In the data rows, 128 means zero.
Here is a table of points, one per row:
[132 127 128  95  73 133 162  95 130 158  44 109 131 142 167  78 152 124
 183 141 154 174 120 114 153  96 139 107 148 146 128 149]
[107 130  97 130 126 112 200 192 165 157 151 152 124 137  94 136 131 117
 133 123 186  83  69  90 129 118 123  55 124 139 115 162]
[151 194 161 147 170  97 133  79 116 118  95 177 121 133 115 180 141  96
 137 120 159 158 106 159 138 112 108 205 126 167  94  84]
[183 151 127 141 169 175 144 170 124 160 113 143  89 163 153 165 139 202
 152 142  79 144 101 105  77 145 106 158 157 131  91 100]
[ 87 142 151  83 157  90 159 176  95 113 161 112 134 177 124  80  87 131
  74  72 101 120  56 141 154 160 111 157 153 122 133 132]
[ 87 120 141 141  81 152 129 140  84 116 110 129 191 134 180 157  79 177
 160 148 132 188 141 169 145 125  88 145 160 148 137 110]
[114 104 129 121 126  86 115 157 109 104  71 140  90  75 106 153 178 115
  46 143 147 128 111 126 144 198  81  78 178 116 136  98]
[136  85 127 133  91 158  85 180  74 159 137 206 115  93 162  74 136 156
 127 133 106 106 155  94 155 172 195 169 139 114 198 122]
[125 122  81 110 119 148 160 163 104 143 184 151 145 125  74 132 129  95
 103  72 180 158  92 148 167 130 160 161 156 165 120  64]
[112 157 162  88 120 116 101 103 147  81 145 139 149 161 136 126 183  83
 127 109 133 140 174 135 170  87 111 118 127 147 163 121]
[152 138 147  49  59 122 111  66 110 129 170 108 159 162  93 150 122 126
  77 187 124  97  95 103 154 176 131 172  96  77 136  75]
[137 137  89 115  85 116 143  98 109 125 148 171 120  54  95 162 164 109
 126  93 117  68 131 139  98  75 104 157 163 110 179 150]
[ 98 130  74 142 119 139 170 128 129 118 121 124 136 134 198  85 166 144
 103 112 129  79 163 141 111  84  93 155 107  89 119 121]
[170 194 114 147 135 147 127  60 127 156 199 146  94 118 134  53 108 149
 101 135 161 131 143  88 150 134 144  41 120 106 150  73]
[123 110  94 106 177 136  62 124 178 120  93 148 187 130 128 142 121  68
 153  90 172 121 120 113 120  96  79 105 112 122 113 113]
[126 164 190 133 133 167 148 151 131  62 104 119 156 105 140 131 139 208
 115 145 143 142 145  90  76 106 160  98 159 106 132  68]
[144 155  87  67 108  98 165 217  87  62  95  91 130 126 122 116 160  88
 112 123  98  55 114  88 174 143 122 137 122 121  86  64]
[166 120 131  85 109 128  92  99 142  95 186 141 213  92 152 156  92  96
 123 160 213 168 149  85 136 135  93 137 127 119 121 149]
[114 123 154 175 158 171  84 172  96  73 124 124  63 141  63 109 143 127
 173 112 189 107 146 112 153 133  83 109 130  94 161 134]
[108  73 102  83 155 105 135 140  76 159 148 121 142 123  69 142 117 191
 149 155 123 146 149 100 127 148 122 132 142 100  77 171]
[117 127 135 156 103 155 171 112 132 107  88  80 167 208 124 123 130 143
  99 170 191 146 132 126 122 116 104 123  89 112 160 122]
[127 144 122 139 106 121 192 163 123 152 132 176 157 128 101 151 100 102
  91 119 169  80 123 146  70 164 128 143 118 121 123 125]
[138 131 125 181  97 150  77 161 139 145 151 143 121 156 135 191 106 115
  48  99 146  92 115  70 103 115 191 133 136  80  82 110]
[115 134  94 130  83 140 126  81 177 163 136  88 158 144  66 165 157 152
 163 134 139 115 184 123 154 112 142 168 160 152 106  82]
[126 150  74  90 130 161 173 121  99 142 133 172 120 156 131  84 158 107
  69 164  81 112 136  99 118 161 165 146 135 155 140 157]
[131 162 140 146 142 108 169 135 154 110 124  83 139 157 142 150 143 149
 130 105 136 181 160  78 204 170 120 161 155 138 127 185]
[ 88 170 114 140 168  78 169  78 180  92  54 170 113 114 125 134  83 164
  63 142 130 177 115 153 115 107 132 121 164 105 138 127]
[ 96  58 162 155 121 125 134 180 115 105 137 135 175 111 159 145 180 118
 151 102  98  64  55 167 153  86 131  90 107 131 150 163]
[179 171 111  97 124 111 113  54  73 112 151  80 142 121  97 136 136 120
 133 133  93 126  95 159  71  99 141 110  93 127  94 154]
[111 139 120 117 190 156 127  71 103 140  64 190 149 167  73 161 172 156
 125 131 133  98 162 139 132 135 109 103  63 162 118  93]
[177 140 105 139 141  99 132 204 186  66 160 120 146 130 131  99  79  80
 185 185 104 130 152 173  84  98 156  88 193 123 147 138]
[ 93 107 107 193 129 158 127  87 160 106 102 195  96 109 128  97 121 121
 164 101 108 112 137 108 129 131 135 129  81 103 130 113]
[153 139 130 117 145 121 121 109  83 110 119 173 180 134 178 102 136 111
  97  52 127 154 155 196 121 139 112 109 132  47 144 166]
[123 184 186 121 125 173 159 134 107  84  95  97 126  78 162 147 148 154
 111 131 125 110 107 111  99  76 154 133 135 142 103 132]
[152 150 104 130 137 127 120 155 174  87 129 116  98 175 195 101  97  88
 107 111 156 139 187 132 111 102 127 161  80 167 120 145]
[129 189 155 155 166 124 101 127  71  71 137 116 134  99 142 141 146  90
 181 155  96 178 118 167  84 167 125 157 116 148  98  81]
[100  85 157 179 124  58 170  97 128 116 118 183  78 144 125  71 169 106
 110 147  98 141  91 122 118 164 135 128  82 155 107 132]
[172 138  90  92 135 145  90  93  89 103  81 120  98 170 140 106 130 151
 134 101 106 142 129 126 181 103 162 137 114 156 181 168]
[196 170 167 116  89 180 147 166 184 138 110 127 118 163 115 171 122 138
 153  75 101  67 127 188 140 155 152  75  99 152 147 147]
[110 168 124  86 103 100 171 106 132 126 142 136  58  85 109 120  94 152
 109 124 186  96 152 120 141 135 112 133 110 205 176 136]
[143  55 115 117 124  92 126 107 143 178 145  73  26 113 151 189 108 171
 113 127  95 143 115 106  97  74  99 128  99 136 151 133]
[164  56 100 198 108  59  60 112 124  92 116 121 178 132 102 111  49 118
 116 134 154  99 106 125 126 171 105 165  84 157  61 164]
[146 112 158 151 145 139 191  90 159 170 106 121  81 209 145 119  92 119
 153 140 185 116  65 136 137 122 119 157 161  70 118 133]
[180  98 106 157 127 115 144 117  98 143 172 137 152 136 150 133 137 112
 124 137 114 107 125 154 116 118 126 131 176 105  95 142]
[174 129  96 158 201 119 142 201 136 169 142 115 194 102 121 157 151 107
 104 112 122 168 134 132 183 100 129  87 147 144 148 149]
[126 100 121  74 240 143 159 121 146 146 149 186 116 137 135 181 118 145
 192 135  93 112 116 157 143 112 117 156 126  90 150  79]
[148 133  91 114 161 147 145 127 144 142 143 102 101 135 194  99 167 106
 173 164 166 129  94 124 125 159 138 158 131  97 135 109]
[ 60 165 112 176 106 158 116 142 129 141 117 134 119 167 171 145 143  96
 177  68 101 176 126  86  79 114 134 111 117 121 149 126]
[184 111  92  75 155  77 157 139 147  66 142  72 144 109 150 138 154 151
 154  89 120 133 163 122 103 146 177 143  59 118 115 124]
[ 94 137 134 137 156 122 102 125 127 164 176 128 139 191  90 110 135 159
 138 105 136  83 151 121  55 106  81 182 168 169 166 160]
[191 160 137 180  91 121 127 203 141 131 116  99 116 134 158 158 122 105
 136  97 123 133 112 173 152 162  94 112  72 101 135 140]
[ 86  96  82 142  98 140 148  84 123 142 153  91 105 135 152 157 112 108
 146  89 127  78 162  94 153 151 161 155 142 136  85  95]
[144  99 106 146 130 110  99 105  97 116  51 106  94 165 166 139 180 137
 133 114 111 136  99  84 116 127 148 143 176 128  96 176]
[130  52 164 140 130 137 149 124  65  79 117 159  96 140 164 166 104 113
 145 148 100 125 135  98 139 197 117  92 153 168  88 138]
[198  90 174 131 106  78 144 103 136 171 105 118 153  96  69 102  99 105
 130  77 101 179 153  60 104 136 139 135  79 126 141 125]
[ 91  81 140 140 113 152 144 122 138  95 140 102  57 106  92 132  77 119
 199  74 162 156 139 176 155 106  91 173 127 112 131  78]
[ 85 133  93 123 184 120  73 136 142 152 197 127 149  86 157  69 142 165
  83  35 140 139 144 102 132 114 163 187 143 118 121 110]
[140 115 116 171 129 112  85 135 168 105 150 174 109 129 122  96 139 205
 141 160 108  94 124  97 156 154 122 118 119 154 109  34]
[146 163  95 148 130 105 130  86 153 118  80 121 195 124 123 169 127 147
 167 107 140 106  92 139 122 140 190 114 193 155 166 128]
[ 81 115 117  67  99 133 120 137 167 157  85 150 164 102 170  61 132 131
 106 163 132 147 107  96 158 107 113 138  83 121 155  86]
[112 122 180 118 177 114  82 171  95 131 125 150  62 141 139 146 145  98
 110 132 143 180 166 131 101 145 136 117 132 175 104 122]
[114  82 174 170  94 151 149 125 146 117 139 110 101 101 118 114 152 130
 163 151 127 195 130 116 123  45 164 102 107 123  96 125]
[ 62 112 128 142 148 107 105 125 171 133 177  75 144 104 123  92 117 149
  67 204  65  76 147 217 118 138 119  86 149 177 104 146]
[201  94 135 127 107 128 151 154 131 182  94 147  56  43  97 134 125 129
 126 142 132  72 188 173 101 148 149 138 145  99  77 168]
[127 140  87 133  26 121 118 130 174 155 132 110 122  88 103  74 148 125
 144  82  71 168 109 164 116 150  72 174 167  97 133  97]
[108 120 147 170 132 186 139 100 146 118 117  97 158 118  86 135 146 115
 148 111  73 141 142  92  70 185  90  57 164 115 158 114]
[ 80 184 102 127  85 143  74 179 122 169 138 165 100 120  60 146 113 114
 106 145  91 123 133  77 118  67 110 139 161  91 128 163]
[136 137 166 154 132 151  72  95 120 135 114 150  76 159 163 173  69  83
 105 168  75  99  99 110 158  78  98 116 113  88 114 106]
[156 101  99 172 160 110  98 153 103  94 138  52 137 159  81 138 119 112
  94 125 126 118  94 140  92 101 145 152 155  93 191 156]
[168 153 147 124 146 103 125  97 112 124  91  93 137  87 153  82  33 111
 137 121 169 113 104  99 142 127 138 122 132 162 176  99]
[176 113 179 105 144 126 119 145 188  66 137 173 138 120 125 167 147 166
 135 102  99 170 106  69 143 176 106 120 127 107 146 184]
[102 178 113 103  71 106  61 192 120 149 162 163 131 205  95 108 147 145
 139 167 133 129 108 179 105 152 182 140  64 106  93 166]
[156 158 115 152 134 107 123 120 125 165 129 102 142 115  82 131 170 137
 134 194 164  99 106 105 205 121 152 181  88 189 214 158]
[120 172 167 135 186 157 130  98 137 149 155 124 150  83 115  45 120 155
 174 116 151 138  58 125 121 170 180 180 112 150  98 156]
[ 93 147  80 148  99 163 148 120  64 110 133 101 184 118  93  98  98 116
 146 127 113 131 138 166 156 155 143 115 128 115 169 160]
[115 148 144  84 141 144 102 130 120 127 102 120 101 127 149 128 113 118
 185 145 165 162 117 120 106 133 127  77 129 186 103 129]
[127 129 171 211 136  73 155 133 105 139 136 114  94 159 101  86 156 127
 120 165 106  90 222 146 136 123 120 153 151  99 153 138]
[ 91 140 170 119 124 120 128 142 111 202 134 114 143  72 141 119 118 123
 108 128 135 159  92 165 131 137 123 155 126  94 145 193]
[ 85 145  99  86 124 139 155  86  97 101 140  97  73  94 162 167 101 141
 126 178 128 140 133 123 131 137 156 133 148 165 107 135]
[160  86 105 180 140 110 167 140 108 176 177 117 137 158 111  93 176  71
 110 165  75 170 106 112 137  76 123 115 152 177  80  66]
[109 115 163 140 102 119 157  90 160 133 206 129 156 125 158 176 147 164
 115  62  93  80 108 139 133 151 109 101 100 144 103 187]
[146 161 211 126 138 171  95 125 173 133 127 110 187 121 151 141 118 147
 132 160 105 103  88 109 223  87 117 151 120 128 122 125]
[145  82 158 111  59  70 148 129  88 128 201 214 140 125 146 132 138 115
 161 136 118 137 102 118  94  97 112 114 148 148 179 114]
[115  97 123 121 122 188 120 134 131 117 108  81 122 147  68 117 148 101
  95  78 111 111 100 135 113 142 195 108 104 154 136 106]
[128 109 131 124 122 132 157 171 124 181 108 165 203 110 114 150 140 136
 127 187 162 171 136 147 110 125 138 179  57 145 140 127]
[ 50 102 116  81 153 122 132 130 181 103 108 135 129  82  84 138  95  71
 112 174  99 106 117 135 133  94 218 138 117 127 144 148]
[102 128 115 162 151 101  81 113 134 147 141  92 120 103 156 164 209 174
 101 152 194 169  92 183 172 163 110  65  98  96 108 109]
[115 125 149  70 140 195  94 108 130  90 148 102 124 108 129 148 180  82
 132 144 116 119 112 141 114 170  73 125 116 142 111 166]
[107 122  50 133 164 100 128 126 153 155 121 104 138 192 154 169  96 147
 159 151 118 121 144 138 122 188 107  72 127 128 149 107]
[142 142 133 132 141 113  87 161  87 184 144  79  82 107 171 137 134 142
 121 135 114  98 132 134  83 150  89 110  90 149 214  68]
There is one direction along which these points spread out most. Where along it does each point below lie, from 0 to 99? 50 is the average, and the first point above lies past it. One standard deviation of the points above along it is 16.
[134 114 141 119 167 192 157 119 186 109 138 117 135 112 134 111 163  70
 130 185 137 146 199 123 155 130  72 135 159  59 117 121] 64
[146  96 158  79 130 107 125 125  91 121  88 134 145 161 112  92 130 178
 104 108 104 129 146 200  93  93 140  56  94  60 108  87] 51
[ 97 147 194 102 113 118 153 131  97 197 140  89 155 125 126  93 116  94
 116 107 140  94 173  87 131 136 132 120 123 135  78 178] 36
[ 91 153 188 121 150 122 122 109  77 185 120 141 113 127 120 116  91  60
 172 115 120 169 166 125 155 129 147  85 158  95 152 109] 61
[148  96 104 125 158 115  97 127  88 144 108 162 135 131 175 145 140 170
 162 171 198  96 145 105 111  89  89 100 149 146 114 147] 64
[112 160 106 189 133 108 133 145  74 139 105 115 174  75 148 167  65 138
  98  95  80  96 163 116 125 107 167 127  84 117  88 143] 38
[ 88 144 179  87  93  85 129 120 144 125 107 136 120 140 112 109 117 184
 150 112  92 136 129 130 210  97 149 147 203 136  87 121] 54
[179  75 105 123 155 250 163 153 103 133 143 127 129 139 132  93  82 136
  78  77 145 155 125 153 146 111 112  72 140 148 109 169] 51
[122 110 120 106 130 169 148 132 165 135  98 133 153 118 121 124  51  92
  68 147  92 143 111 112 107 128  73 162 125 158 166 161] 46
[ 80  99 167 131 144 114 129  95 132  92 172 110 100 172 121 103 124 135
 173 121 187 110 148  69  66 104 161 120 132  75 175 124] 56
[147 214  82 120 109 104 103 148 148 115 122 128  99 109 113 132 145 155
 174 150 102 161 165 109 152 137  58 104  89  99  69 166] 62
[167 150 104 136 115 161  98 101 146  73 130 194 113 115 114  93  94 132
 128 144 141 114 116 191 134 104 106 133 152 159  95 156] 53
[136  96 138 129  98 111 107 135 156  91 140 142 127 162 151 184 136 147
  75 132  97 156 213 173 144 145 166 122 111 193 137 111] 52
[106 120  87 148 124 110 131  79 145 122 130 147  62 120 140 180 147  98
 142 149 168 201 120 160 135 146 218 105 144  51 156 146] 60
[135 100 151  63 117 129  65 113 204 209  64 100 149 121 150 117 151 117
 114 116 121  72 128 169  65 170 138 170 170 162  95 113] 43
[116 115 133 110  73 138 131 153 133 111 117 121 124 130 105 112 117 180
 126 118 175 163 119 115  99  91  91 150 142 163 137 110] 54
